One hidden turn or mirror swaps the rows below in pairs. Which row is each named row swapped with?
The rows were stretched afterwards, more along some directions than others.
Tedi: [ -4 -12  39  -8  21  29  18  -3  15   5  -9  18 -20 -42 -23   0  -5  34
 -11]
luneg: [ 19  -8  11  21  -6  13  45 -32   7   9  21  -9 -12   0   9   6   6   5
  18]
gisa: [  6 -16  59 -10  17  32  26  10  -6  -1   5   6 -19 -48 -41   8   8  33
  -4]
tupav: [-16  10  -5  16   6   4  29 -23   5  30   7   7  -1   4  13  -7 -19  -1
  18]
Feni: [ -1  13  38   2  -7  23  36  -6   8  18  19  20   5  -1 -49  11  -7  20
  22]
Botan: [-15 -17  21 -36  15  14  13  26  15  47  -3  15   2   8 -28 -18 -22  -6
  19]
domid: [ -8 -20  29 -42   9  27  35  25  13  40   7  19   1   2 -33 -11 -13 -17
  18]
zom: [  4 -11 -23 -30 -20   4  52  -3  21  30  24   8  -5  37 -18  -9   7 -12
  44]
vipe: [ 16   8   6  10 -14  17  40 -24   3  12  24  -3  -9  15  -5  10  -1  11
  26]
Refa: [ 11 -18 -16 -20 -13   2  51  -4  18  31  16   9  -9  34 -20  -9  16  -8
  40]
Gemi: [ -9 -24  28 -31  -3  19  45   5  28  51 -12  12  14  -3 -23  -9  -7 -17
   5]
bire: [ -7 -14  26 -21  -4  13  47  -4  30  46  -8  12  22  -2 -13  -4  -9 -17
   4]
Mudi: [  8 -16  -9 -23 -12   1  49  -4  20  28  18   5 -14  27 -14 -11  12 -10
  39]
til: [  0 -22  24 -48 -17  30  32  28   0  12  30   2 -28  -4 -25  -6   7  -7
  16]
zem: [ 15  -7  13 -16  -8  13   9  25  -5   6  -5  11 -35  12 -14  -4 -12  32
  -3]
gug: [ 13   5  31 -31 -20  17  72  12   6  23  32  -4  -7 -26 -31  -6  18 -19
   9]
kibiv: [-17  24  -6   3  12  18  10 -21  11  15   7   8  14  -4  -9 -10 -27   6
   9]
Tirod: [  4  -9  22 -20 -11  20   5  28   2  26 -10   8 -28  23 -16 -12 -33  29
  -3]
Gofo: [ 25 -19  18 -34 -20  16  58  11   5   8  22  -9   6  -5 -38  -5  27   5
  34]
Zive: [ 20   4   9  12  -6  13  37 -24   2   6  18  -8 -11   4   0   9   2  12
  21]
vidiz: [ 23   6  10  11  -7  14  40 -25   1   8  22  -8 -13   7  -1   9   8   8
  23]
Padet: [-10 -16  34   4  11  32  52 -25  12  -5  17  20  -7 -31  -7  23  20  12
  -8]
fose: [  7 -17  -4 -15 -14   2  61  -6  18  34  20   8  -9  35 -16  -2  16 -20
  35]
Nimu: [-15 -18  44   9  12  25  50 -25   9  -5  18  17  -4 -45 -14  28  26  13
  -5]
tabeb: [-10 -23  38 -25  -6  12  45  11  20  57  -6   8  18   5 -18  -7 -15 -18
  10]
guzim: [ -9 -14  36   5  12  31  49 -22   9   1   9  16   2 -30 -11  22  12   6
  -8]
lari: [ 11   8  10 -44 -38  15  79   7  10  18  30   1   5 -13 -17  -3  14 -28
  13]
Fopig: [ 32 -18   8 -44 -21  25  62  11   5   7  16   2  -4  -3 -49  -3  34  13
  25]
Fip: [ 10  -5  19 -35 -15  17   7  41   0  19  -7   4 -29  14 -21 -19 -29  28
  -3]
kelan: [ 17  -2  12  15  -5  13  39 -24   1   6  22  -4 -16   9   0   8   5  10
  26]
Munis: [-12  -5 -33 -46  -2  10  36  -5  38   3  37  11  13  -2 -12 -25 -13  -5
  37]
Sukog: [  5 -14  26 -41 -28  29  32  29  -2  13  35   7 -27  -6 -26  -1  11  -4
  13]
Kib: [  6  -6  18 -48 -13  22  52  18   9  24  13  -6  12 -20 -55 -23   2 -13
  19]
zegeb: [-13 -25  36 -30  -3  15  42   6  26  50 -11  16  11  -3 -23 -10  -9 -10
   9]
Sudig: [-19  13 -18  16 -11   9  39 -33  16  13  16  30   4   2  12   8   0   3
   7]
kulez: [-11 -22  34 -30 -10  15  44   9  25  50 -11  14  13   3 -17  -4  -9 -18
   9]
mizug: [  9 -10  12 -24 -12  14  12  33  -1  16  -1   9 -33  25 -14  -9 -28  25
   0]
losun: [ -6 -26  33 -31  -8  19  45   7  29  57 -11  11  10   2 -19 -13 -10 -15
   6]
rudad: [-10 -20  32   5   9  26  61 -28  14  -5  19  23   7 -35 -16  26  28   3
  -2]
gopo: [ -8  20   2   6   2   5  14 -21  17  21   8  15   3  21  -9  12   7  14
  27]
Sesot: [-11   1  -7  18   2  10  33 -20  14  27  19  14   4  -4   9 -12 -13   0
  10]
Bubo: [  5  -4  30 -25 -16  14  66   3  -1  30  21 -11  -7 -26 -26  -7  15 -22
  23]
keder: [-14 -15  35   3   7  26  50 -22  10  -9  13  21  -4 -33  -7  29  20  10
  -5]
bosi: [ -3  25 -18  -5  -1  13   9 -22  18  30   3  19   3  35  -1   5  -6  10
  24]
Dom: [  8  -3   3 -31 -19  16  14  35   4  14   4  16 -28  26 -12 -10 -25  27
  -3]
bapa: [  3 -21  23 -36 -19  25  28  25  -4  15  30   4 -30   0 -22  -3   5  -7
  17]
pav: [  6 -18 -11 -21 -14   2  53  -1  16  32  19  10  -6  34 -23  -5  15 -15
  42]
Lep: [ 10 -16  16 -41 -18  19  28  30  -6  15  25   5 -27   6 -21  -4   9 -11
  20]
peger: [-14 -16  38   1  14  28  47 -25  11  -9  16  19  -4 -39  -7  22  16  12
  -5]
Gor: [ -5 -12  23 -39 -15  28  22  26  -4   8  31   8 -29  -6 -23  -4   6  -2
  15]

tupav swaps with Bubo
Tirod swaps with til
fose swaps with luneg
gug swaps with Sesot
kibiv swaps with Kib

